[[-152.419  -78.109    1.430   61.716 -178.556 -164.899 -201.625  243.017
  -270.574 -156.039]
 [-169.312 -102.873   -3.049   40.915 -220.552 -122.033 -169.617  265.021
  -278.403 -260.548]
 [ -92.227   -5.686  -10.589  117.558  -47.237 -271.263 -277.276  177.010
  -254.706  129.579]
 [-110.072  -24.261   -4.573   96.566  -90.876 -238.256 -256.277  195.012
  -257.901   40.142]
 [-131.340  -48.465   -7.391   82.423 -129.488 -201.359 -231.714  214.001
  -260.542  -55.842]] yields -55.842

[[  99.04  -29.09  168.60  254.41  169.66  127.43   49.66 -247.10   13.19
   -95.70  -17.02    1.87  125.23  262.45  -78.65  -54.99]
 [  32.50 -173.26   24.47  -59.64    7.06  -65.45 -232.07  -23.85   88.99
   149.36  153.02  -70.63 -141.64 -100.94 -151.95  115.95]
 [ -29.16  -31.70   44.65   11.74   64.16   10.05    7.99  -21.28   12.09
    42.42   -9.19   -3.69  108.12  -78.35  -16.00   67.88]
 [-247.36    2.42  128.12  144.44  210.27  -32.40   33.81 -128.39 -152.92
   -81.03  -85.29   29.45  140.42   52.19  -60.94  239.82]
 [ 270.89   42.04  144.35  183.40  146.89   99.21   81.33 -166.67   84.64
    13.77  -61.12  -30.26    4.33  169.64  -72.21 -212.63]
 [ -83.19   93.40 -135.75   38.15  118.39   24.94   69.80  -69.09   42.34
   123.16  -57.77  -43.07   11.71   20.66 -163.40  -27.69]
 [  92.59   42.52  -46.16  -49.64  -64.74  -63.48   24.85  247.92 -152.43
    11.35    9.92  135.57  -74.12  -69.64   78.85   -3.05]
 [ -58.25  -67.99   88.52  105.52   63.23  -46.87  -38.94  -70.38   74.64
    -7.58   16.63  -54.84  -36.97    4.11 -125.61  -53.13]
 [ -95.24   87.92 -130.30   87.38  176.25   59.25  120.85 -127.92  104.13
   110.07   -0.80  -91.58  -28.58   44.40 -214.72   37.64]
 [  88.36  -79.62 -161.90  -26.74  -65.70  132.58  125.66 -117.82 -132.93
  -166.70   80.45 -105.61  136.24  -63.47 -217.28   19.88]
 [ 276.51  -93.75  172.94   34.09  157.09  244.29   27.90 -142.72  159.47
    66.34 -142.83  -69.20   31.19   27.63 -128.75 -224.58]
 [ -77.40  -90.62  -52.14  236.86  -25.43   89.24  194.82 -132.98  -97.03
  -239.65 -112.84 -100.68  173.73   15.99 -138.01  -82.87]] yields -82.87

[[  10.773  -35.950 -111.982  -15.127    1.182   11.751 -108.485 -103.311
   -12.936  -30.681   26.060  -25.846  -87.228  -49.981  105.828  -46.202]
 [-164.061 -101.019 -154.152   26.231   37.576 -110.327  -29.412  -12.443
   -40.155  -36.271   86.298  -57.135  -39.695   23.000  -54.438  -49.917]
 [ -46.545 -108.760   -2.890    1.120   55.326  -41.804   -4.704   15.505
    60.562  -10.466   11.475    4.385   27.867 -115.607  -74.810   38.516]
 [-108.210 -116.670 -109.417  -28.969 -107.916  -95.081 -100.985  -24.102
   107.424  -50.633 -113.428  108.839   30.064   62.766  -99.791   82.771]
 [-110.658  -69.490 -109.980   10.553   83.912 -125.053  -30.889  -63.924
  -100.042  -57.529   38.633  -75.942  -15.570  -89.358   40.033  -41.472]
 [-121.835  -76.133   -7.357  -77.293  -76.693 -125.804   54.865    8.750
   159.788  -82.677  -86.954   97.092  -49.017 -113.725  -27.616   94.215]
 [ -89.173  -92.495 -113.649  121.842  -51.849 -120.452  -39.813  -35.089
  -126.701  115.003  -54.934  -83.555   -3.983   -3.317   -9.204  -90.461]
 [ -84.023    4.334  -45.430  -44.553   46.570  -70.086 -105.156 -115.561
    -2.872  -44.097   73.586  -39.423  -84.441   83.770  -23.777  -73.069]
 [-113.741  -68.212  -50.156  -88.124  -68.828 -125.139  123.026  123.389
  -100.508  -60.565  -25.651  -98.939    3.032   36.332   16.564  -54.900]
 [  16.858  -74.027  -27.106  -35.838  -68.387   46.356   58.272  134.164
  -102.404  -31.863  -52.285 -115.989   23.911   45.120  -87.373
  -114.511]] yields -114.511

[[ 1.21  0.53  0.95  0.25 -1.00 -1.72 -0.22]
 [ 1.16  0.32  0.84  0.03 -1.01  0.34  0.73]
 [ 0.93 -0.09  0.53  0.82 -0.24  0.27 -0.15]
 [ 0.96  0.32  1.84  0.31 -1.28 -0.30  0.51]
 [ 1.20 -0.04  1.72 -0.19 -1.00  0.78  1.14]
 [-0.14 -0.02  0.74  1.19 -0.83  0.43  0.35]
 [ 1.10 -0.76  0.89  0.07  0.74  0.47  1.38]
 [ 1.30  0.35  0.60 -0.57 -1.19 -0.22  0.79]
 [ 0.88  0.12  0.32 -0.88 -0.70 -0.51  1.59]] yields 1.59

[[ -5.61  13.28  13.51  12.20  10.04  -2.58  17.02  13.13 -19.80  12.33
    0.94 -17.06 -16.19 -13.17  -7.51]
 [ -0.17   9.43   4.07 -19.49 -24.34   1.62  16.92   8.13   2.35  -5.37
  -20.04   7.32  -5.03  11.04  -2.58]
 [ 19.64  -5.43 -20.64  -2.45  19.50  17.15 -18.28 -12.23 -22.12   1.35
   10.41 -17.01   3.11  11.14   4.73]
 [ 12.16  -0.23   1.98 -10.37   5.97  10.07  -1.29  12.02   7.67 -10.05
   11.73  14.86 -12.10  26.49  -9.61]
 [ 17.36  -9.36  -7.23   8.67  -8.52  10.82  13.13   6.52   3.01   7.04
  -13.62  -4.64  -8.42 -28.77   5.78]
 [  9.87 -10.36 -11.89  11.98  12.27  20.52 -25.95 -30.78  14.14  -1.56
    6.26  -3.39  11.69 -27.80  -6.21]
 [ -8.59  15.66   8.56   6.60  -6.19 -19.20 -21.66 -28.73  12.35  10.47
   -9.52  12.98  -2.85 -19.93  10.84]
 [ 12.80 -12.61  -9.47  10.31  18.13  19.59   0.31   8.77 -16.46  -3.62
   16.77  -5.81  -7.88   6.51 -24.42]] yields -24.42
